In the rows, 128 means zero.
One turn moves each row of this set onto another row. After a few examples, where does it send each row asked below?
Q_102: [132 134 158  96 135 128 141 172 145 152 164 109 130 106]
Q_493: [121 136 146 108 121 161 148 122 136 149 153 101 139 125]
Q_423: [131 150 153 121 125 136 161 129 133 148 143  87 130 143]
Q_239: [131 141 162 131 123 146 164 132 163 151 152  95 111 129]
Q_174: [132 108 161 137 134 115 143 135 114 173 138 101  95 131]
Q_188: [112 117 144 130 141  97 150 139 124 146 151  91 108 106]
Q_954: [136 142 162 128 121 157 144 128 152 169 147 106 121 139]
Q_216: [122 131 148 125 129 120 142 164 159 122 147 100 120 117]
Q_576: [122 109 173 120 134 111 126 164 139 142 156 106 123 102]
Q_514: [125 119 154 132 152 131 133 170 140 131 137  97  97 113]
Q_724: [138 153 144 114 117 132 164 133 138 149 160  95 135 119]
Q_900: [137 124 142 113 151 130 118 174 134 166 159 102 115 106]
Q_934: [130 107 151 122 135 130 127 138  99 161 162  90 115  98]
Q_167: [116 134 152 140 120 145 157 125 112 154 152  99 120 143]
Q_393: [134 147 150 113 122 135 141 137 148 143 125  77 125 127]
Q_682: [127  92 145 119 134 106 143 135 128 150 170  89 109 119]
Q_602: [125 115 144 130 156 130 128 163 133 130 137 104 102 106]
Q_333: [110 124 144 125 102 146 149 130 124 169 149  97 132 134]
Q_496: [129 128 151 129 129 130 139 159 163 121 151 105 127 115]
Q_870: [119 119 164 128 132 104 141 132 116 160 140  93  97 103]
Q_630: [133 105 144 121 128 132 131 149 111 164 157 115 122  88]
Q_396: [108 111 158 127 117 142 142 129 116 182 159 102 116 131]
Q_739: [147 134 153 131 125 167 134 154 150 167 154  96 131 117]
Q_402: [137 136 161 100 134 126 143 172 153 157 157 103 134 113]
Q_909: [144  97 169 125 136 125 153 147 119 150 143 106  89 120]
Q_766: [116 130 141 141 124 132 145 128 112 176 143 102 105 139]
Q_655: [124  99 152 138 131 136 124 137 128 170 142  89  92 107]
Q_287: [122 145 167  95 139 155 142 128 139 147 154  98 128 114]
Q_346: [121 149 152 114 131 139 152 134 133 136 165 102 144 104]
Q_532: [123 148 159 130 138 136 162 147 155 149 134  80 112 127]
Q_442: [137 121 147 115 159 118 124 170 133 166 160  93 114 109]
Q_668: [118 101 143 120 133 116 144 127 101 151 151  93 115 119]
Q_944: [147 146 159 131 131 154 123 131 149 151 161  93 123 132]
Q_837: [109 117 152 130 111 139 151 131 101 157 140 102 119 129]
Q_749: [116 120 166 116 134 109 126 162 140 136 163  98 125 104]
Q_52: [142 132 143 113 123 171 158 141 144 156 153  97 125 116]
Q_140: [115 136 154 125 121 151 156 131 123 182 146 107 112 138]
Q_779: [139 137 143 119 163 146 146 166 146 141 158  98 115 122]
Q_667: [123  93 149 124 125 136 128 129 119 176 150 114 106 113]
Q_625: [135  99 164 142 141 134 142 159 134 171 143  92  93 116]
Q_503: [141 103 131 114 129 122 134 140 127 168 147 117  99 105]
Q_797: [142 131 145 128 156 149 139 173 149 145 161  98 108 124]

Q_900 turns into Q_797
Q_174 turns into Q_423
Where do these go?
Q_934 turns into Q_52
Q_396 turns into Q_140
Q_402 turns into Q_442
Q_682 turns into Q_287
Q_346 turns into Q_630

One turn moves each row of this set onto another row. After a few examples, where does it send each row asked below?
Q_22: [138  97 130 126 115 134 116 120  99 147 127 115 123 128 113]
Q_626: [135 109 128 101 145 113 115 122 110 131 108 122  99 132 107]
Q_258: [116 117 149 115 132 128 123 127 109 130 105 131 120 144 162]
Q_969: [136 111 137 130 137 117 139 123 102 130 136 107 134 144  89]
Q_839: [116 134 159 116 152 114 144 126 114 114 116 133 133 149 135]
Q_886: [140 109 132 125 134 111 127 126 131 112 154  95 131 156 138]
Q_989: [127 125 118 142 140 124 145 131 119 126 100 152 134 136 123]
Q_584: [124 119 117 147 147 110 139 139 121 121 101 140 130 159 131]
Q_336: [ 98 121 124 146 143 120 119 130 129 137 134 107 127 125 145]
Q_844: [148 143 107 138 157 117 114 118 128 139 114 121 124 138 123]
Q_961: [140 132 122 120 138  98 133 135 100 118 128  89 123 130 136]
Q_612: [124 116 122 157 135 125 128 132 122 133 106 148 140 148 136]
Q_455: [118  97 135 127 132 109  99 148 100 123 127 130 130 149 106]
Q_952: [142 127 140 124 140  93 112 123 116 117 144 102 141 161 139]
Q_563: [116 111 129 101 136 117 118 106 137 118 143 143 123 144 139]
Q_398: [117 130 162 126 135 133 141 119 111 127 123 137 146 139 137]
Q_370: [114 111 135 129 139 114 103 147 103 127 119 135 131 126  97]
Q_390: [134 123 121 117 149 111 138 132 129 110 129  87 114 131 130]
Q_728: [138 140 131 116 137 112 109 123 112 134 124 120 123 100 139]
Q_634: [120 102 125 112 122 121 139 109 123 116 153 123 133 153 136]
Q_963: [151 138 104 145 143 127 124 115 120 141 120 109 134 143 121]
Q_608: [162 124 108 132 133 111 115 124 116 138 148 140 123 144 134]
Q_436: [146 143 137 101 145 100 132 115 115 112 135 122 133 127 119]
Q_43: [113 126 163 137 144 114 131 132 113 124 129 129 141 156 147]
Q_694: [162 124 106 120 141 108 113 117 122 130 133 135 116 158 133]
Q_791: [139 115 138 114 129 135 107 105 143 126 142 122 135 130 138]
Q_438: [117 112 128 116 136 103 134 126 125 117 164 139 123 137 136]
Q_158: [133 105 118 141 128 120 136 131 117 123 109 148 133 165 138]
Q_774: [133 114 117 138 136 108 148 142 113 119 116 156 126 147 131]
Q_82: [132 114 120 135 133 121 128 128 122 128 107 167 129 144 136]
Q_495: [134 128 129 123 137 133 123 123 133 129 135 113 123  97 132]
Q_214: [117 124 148 120 136 117 135 142 101 128 119 138 116 123 155]
Q_39: [166 124 103 120 131 117 129 116 114 131 137 133 124 147 126]
Q_985: [129 114 131 135 136 124 101 123 139 129 133  94 126 138 151]
Q_528: [121 104 131 107 137 114 110 139 102 116 113 134 124 142  95]
Q_828: [ 98 124 117 124 155 115 128 122 133 123 115 101 116 135 137]
Q_98: [129 119 148 137 150 107 104 129 116 141 142 136 125 125 100]
Q_848: [136 123 130 124 127 119  98 114 115 133 116  94 133 142 152]
Q_279: [148 141 107 153 152 112 122 130 120 140 130 114 128 137 124]
Q_131: [122  99 133 121 120 128 107 135  97 128 122 134 137 136 100]
Q_698: [114 105 134 123 136 124  96 133 108 126 106 123 134 147 101]
Q_672: [141 127 133 107 148 108 132 126 135 109 150 124 118 118 124]
Q_876: [144 131 144 122 124 122 106 105 118 132 143 125 152 128 135]
Q_818: [120 115 143 119 128 122 147 138  96 121 115 117 121 145 154]
Q_836: [129 110 143 120 147 118 101 108 124 134 115 115 128 161 103]
Q_813: [104 124 117 129 138 134 141 116 123 130 123 105 129 116 130]
Q_858: [131  99 133 135 140  97 103 145 103 140 135 114 106 142 122]
Q_911: [117 104 129 128 133 119 119 144  96 122 117 115 136 142  94]

Q_989 turns into Q_774
Q_961 turns into Q_952
Q_336 turns into Q_563
Where do these go?
Q_963 turns into Q_608
Q_390 turns into Q_886
Q_370 turns into Q_528
Q_214 turns into Q_839
Q_836 turns into Q_22

One turn moves each row of this set onto another row. After a few examples, where does it send each row asked below?
Q_794: [151 137  97 116 137 115 140 121 150 171 143 132 119 125 141 126 125 127]
Q_459: [116 126 106 116 154  98 114 100 114 162 124 112 147 139 133 145 142 148]
Q_862: [112 123 111 113 148 108 102  97 121 154 119 103 145 138 123 148 130 151]
Q_820: [132 142 100 113 132 116 139 125 146 166 141 142 124 128 143 121 127 120]
Q_705: [118 123 127 122 153  99 113 103 125 141 111 116 131 148 128 127 147 142]
Q_901: [150 116 118  93 137 140 150 154 129 148 139 130 147 121 145 141 119 143]
Q_896: [150 116 118 120 134 151 130 141 140 127 155 126 136 123 140 143 126 131]
Q_778: [138 124 119  87 146 121 128 120 128 143 110 120 154 136 128 154 101 170]
Q_635: [143 115 117 118 160  87 122 102 124 160 109 108 133 139 125 135 136 156]
Q_964: [122 117 128 120 146  99 102 101 125 141 103 114 134 143 117 130 130 146]
Q_6: [146 112 125 115 135 106 109 114 125 123 110 142 148 138 109 137 103 143]
Q_470: [161 102 124 113 120 126 143 141 124 139 141 141 151 120 131 126 133 126]
Q_804: [152 111 123  96 130 141 156 144 131 145 142 122 150 124 145 136 136 144]
Q_745: [155 109 119 122 126 146 134 134 137 132 158 122 143 123 138 139 142 132]
Q_74: [129 125 115 117 142 136 101 106 137 120 133 117 145 138 123 159 114 154]
Q_28: [135 116 118 107 152  95 115 104 124 161 104 101 140 136 120 142 124 160]
Q_950: [165 106 122 116 128 126 134 149 127 137 139 146 143 120 129 131 117 125]
Q_49: [141 139 109 115 139 118 145 128 155 161 135 133 114 131 143 117 127 125]

Q_964 turns into Q_862
Q_804 turns into Q_470
Where do these go?
Q_6 turns into Q_74
Q_896 turns into Q_901
Q_635 turns into Q_705
Q_794 turns into Q_49

